Each row is where one point has got to under a steady rotation. How many steps took it there?
The counts run from 0 to 451.
[155 149 133 162 184 148 159 123 134 119  92 146 117 107 138 124 138 128
 112 158 157 140 108 122 122  80 114 132 118 117 112 139 124 163  94 111
 150  60 122 147 106 146  86 109 153 109 113 137 182 150 151  92  78  92
 152 100] -> 335
[140 124 143 110 128 139 135 147 150 115  94 163 139  94 139 121 141 117
 114 127 160 165 126 121  85  91 104 136  79 114 151 108 125 119  67 131
 152  69 148 199  90 116 123 148 125 116 103 147 158 106 105 128  99 108
 155  91] -> 341
[146 135 135 142 148 149 160 121 122  85 118 123 121 119 114 111 150 112
  97 173 195 164 119 148  88  97 121 155 100 113 127 114 110 135  82 102
 136  84 143 152 130 149  78 113 126 120  98 129 155  97 131 113  80  98
 184  95] -> 405
[158 156 149 177 180 149 154 142 129 102 124 119 103 120 144  77 141 143
  99 168 162 132 111 140 121 101 136 138 129 105 115 113 143 148  97 123
  93  87 120 127 148 145  96 101 145 121  92 137 129 164 118  88  64  79
 145 118] -> 158
[177  85 134 155  95 120  99 167 137 107 111 145 121  95  92  70 134 131
 108 131 158 164 101 120 133 128 141 127 105 147 123 128 180 157  67 126
 109 110 120 172 146 128  93 144 117 121 104 161 155 106 116 114  93 118
  97 113] -> 137
[135 182 166 154 162 101 128 157 126 114 117 115 113 120 138  60 101 148
 119 136 149 147 103 151 148 124 164 106  81 150 123 114 122 154 132 146
 125 114 111 171  94 105 130 143 159  89  95 192 134 180 158  96 148 102
 121 109] -> 284
[128 142 124 128 148  95 121 146 165  86 119  97 153 116 161 100 139 145
 116 140 140 169 119 126 111 113 123 117  76 121 181  86 127 137  78 141
 133  89 145 145  93 109 162 154 149  70  92 186 119 119 152 151 134 120
 147  95] -> 259
[153 126 170 158 147 141 128 142 131 118 105 147 153  97 107 100 117 133
 107 118 175 163 101 120 137 126 120 134 139 154  89 172 151 182 103 103
 112  93 114 193 126 136 112 136 168 107  86 135 171 122 160 124  73 137
 113  99] -> 201
[164 130 110 139  95 139 132 140 144 106 113 123 130 151  88  83 140 115
 132  90 154 172 124 117 107 135 116 157  92 149 143 119 179 133  59 137
 118 110 118 212 106 120 107 137 109 118 101 163 150  92 120 128 132 116
 114 109] -> 376
[179 133 140 135 120 127 114 173 120  97 119 113 106 108  98  66 123 122
 134 124 122 174 120 138 143 145 154 116  81 144 134  87 155 135  89 157
 123  98 124 177  87  90  94 158 112 116  97 184 142 131 105 128 138 118
  93 119] -> 446
[150 159 123 167 201 147 158 138 133  65 115  82 134 135 122 110 146 140
 108 181 152 159 118 131 126 117 128 131 127 117 116  96 128 157 109 105
 116  87 134 125 104 157 104 113 147  97  95 134 172 120 142 148  79  99
 145 101] -> 96
[156 111 139 124 142 147 148 148 128  82  99 137 130  90  99 120 138 112
 114 169 178 190 109 133 107 104 129 127  96 124 117 103 118 138  84 109
 148  84 161 160 107 134  97 136 113 118  92 134 173  84 116 145  89 117
 153  90] -> 422
[163 185 134 144 179  87 140 158 108  87 121  92 127 121 116  83 102 145
 126 159 163 181 116 141 155 118 166 106  84 117 117  89 127 163 127 142
 130 126 147 162  94 115 126 143 168  95 111 172 145 165 128 131 123 100
 131 117] -> 435
[159 106 142 124 116 118 112 155 132  98 125 111 140  78 110 117 150 124
 102 145 154 180 124 153 101 140 119 130  78 123 161 101 112 129  84 138
 146  66 147 159 114 105  98 157 132 109  87 164 156  90 107 144 103 127
 149  86] -> 101
[144 181 100 177 182 138 145 141 157  96 121  86 106 157 140  91 151 137
 123 130 112 127 132 125 107 114 118 138  96 109 156  95 160 133  88 149
 116  90 105 157  93 142 111 109 122 106 107 168 153 163 111 101 116  65
 120 106] -> 0
[161 112 138 147  94 144 112 147 149 110 115 133 140 124 104  68 139 121
 128  87 137 168 115 124 122 147 115 157 113 165 141 128 178 140  60 138
  96  89 103 197 115 105 120 147 127 108  70 172 128 105 140 124 122 143
 103 114] -> 216
[146 168 131 179 170 151 139 124 148  89 132  72 114 170 133  65 139 134
 118 117 114 129 124 136 126 143 124 144 117 143 147 105 151 131  92 146
  89  76  89 151 102 124 118 122 138  95  68 172 120 145 156 114 136 108
 121 115] -> 231
[157 127 177 123 129 143 121 158 143 106 103 142 145  91 124  92 126 111
 114 100 132 173 128 127 122 137 120 138 103 137 143 113 146 127  71 142
 117  71 129 201  87  89 140 163 136 118  61 168 138 118 107 145 111 143
 108 106] -> 198
[138 181 124 171 208 148 164 132 146 101 108 110 126 136 125 130 141 139
 111 150 149 135 120 122 114 100 111 140 119 106 128 126 133 156 105 114
 135  74 123 162  93 163 101 109 144 108 110 134 192 145 127 114  80  76
 141  90] -> 16
[174 142  71 137 130 100 124 124 138  83 133  74 122 150 138  96 149 134
 129 131 143 164 122 125 134 119 117 143  92 122 178  85 160 153  72 154
 135  88 127 139 103 116  91 133 153  90 122 180 129 130 137 121 128 103
 154 117] -> 401
[136 142 162 154 141 142 146 141 137 110 117 149 155 125 107  80 123 141
 110 118 195 175 106 125 120 113 132 138 135 147  98 159 163 168  96  98
  92 137 124 200 146 149 140 120 161 111  86 136 140 115 157 120  79 122
 128 103] -> 210
[159 125 136 127 114 149 140 147 135  98 100 146 140 122  80 100 132 111
 131 103 170 187 123 113 111 124 122 144 102 146 117 118 167 138  67 126
 130 111 128 217  96 123 117 139 113 128  92 151 166  95 101 145 112 121
 115 110] -> 48
[152 163 158 141 144 111 128 162 123 110 111 127 108 112 139  62 107 131
 128 132 132 159 114 142 145 115 165 111  73 152 135  91 134 141 109 155
 125 100 119 170  88  92 130 146 134  91  93 200 118 171 150 105 162 113
 114 120] -> 285
[167 122 100 141  95 130 129 143 145  87 131 104 132 146  83  82 151 116
 128 101 158 176 129 126 113 144 118 154  98 144 156 104 181 136  52 139
 108 113 125 193 117 124 102 135 113 121  96 157 141  91 106 132 121 117
 123 117] -> 65
[173 163 107 171 189 133 144 123 122  77 127  63 122 142 127  97 138 142
 114 167 133 145 114 146 145 132 131 141 121 124 141 105 137 161 113 137
 122  68 115 115 108 131  72 123 160  98 103 155 160 143 149 123 102 104
 145 111] -> 88
[125 178 156 133 167 103 132 163 152  96 116 115 131 119 144  77 117 141
 126 136 139 170 118 137 125 112 154  98  74 126 150  87 121 138 110 147
 127 114 139 174  77 108 173 147 141  79  82 189 126 150 145 141 146 106
 125  99] -> 276
[146 175 162 154 150 147 135 151 141  98 127 103 127 143 127  63 129 128
 128  96 118 153 132 144 134 154 131 142 109 142 140 102 154 128  95 150
  84  93 106 187  97  95 145 144 141 108  59 183 111 147 130 130 140 122
 111 120] -> 214
[146 161 137 174 179 145 158 126 131 114 114 131  96 130 151  84 135 135
 108 155 149 111 106 141 117  88 132 139 106 123 123 128 123 146 102 123
 121  80 103 139 118 145  79 100 138 106 108 151 155 173 147  59  95  76
 153 107] -> 318
[163 134 144 112 123 117 118 139 130 122 102 151 126  86 130 114 131 115
 129 100 135 168 129 131 121 115 114 137  75 125 151 112 128 136  83 151
 156  72 129 205  70  80 107 161 139 112 102 177 154 136 119 118 123 128
 138 101] -> 349
[175  88 109 157  90  95  95 164 141 115 133 124 133 101 127  77 155 135
 109 127 148 152 118 121 117 123 117 140 103 128 168 117 184 150  52 141
 106  88 119 159 154 112  98 139 136 112 109 164 128 124 110  95  88 107
 118 116] -> 154
[144 135 159 171 144 123 129 178 131  96 119 132 135 106  78  82 123 148
 104 155 188 177 101 133 124 126 153 116 116 137 103 138 151 172 105  97
 102 140 132 182 151 159 125 125 133 114 102 137 169 107 124 121  77 101
 111  98] -> 130
[151 166 136 146 176 129 161 122 122 116  91 148 141 126 120 111 112 137
 127 133 184 169 108 115 143  84 126 127 124 134  98 150 143 188 107 111
 143 111 129 190 101 144 110 119 167 100 123 136 184 152 156 116  91 103
 137 103] -> 353
[153 142 164 168 184 151 137 139 137 108 102 128 150  86 125 118 133 141
 106 148 145 144 103 122 132 117 107 132 143 131 106 151 137 176 115 103
 117  60 109 161 111 138 104 128 163 107  94 134 182 140 144 120  59 119
 116  94] -> 184
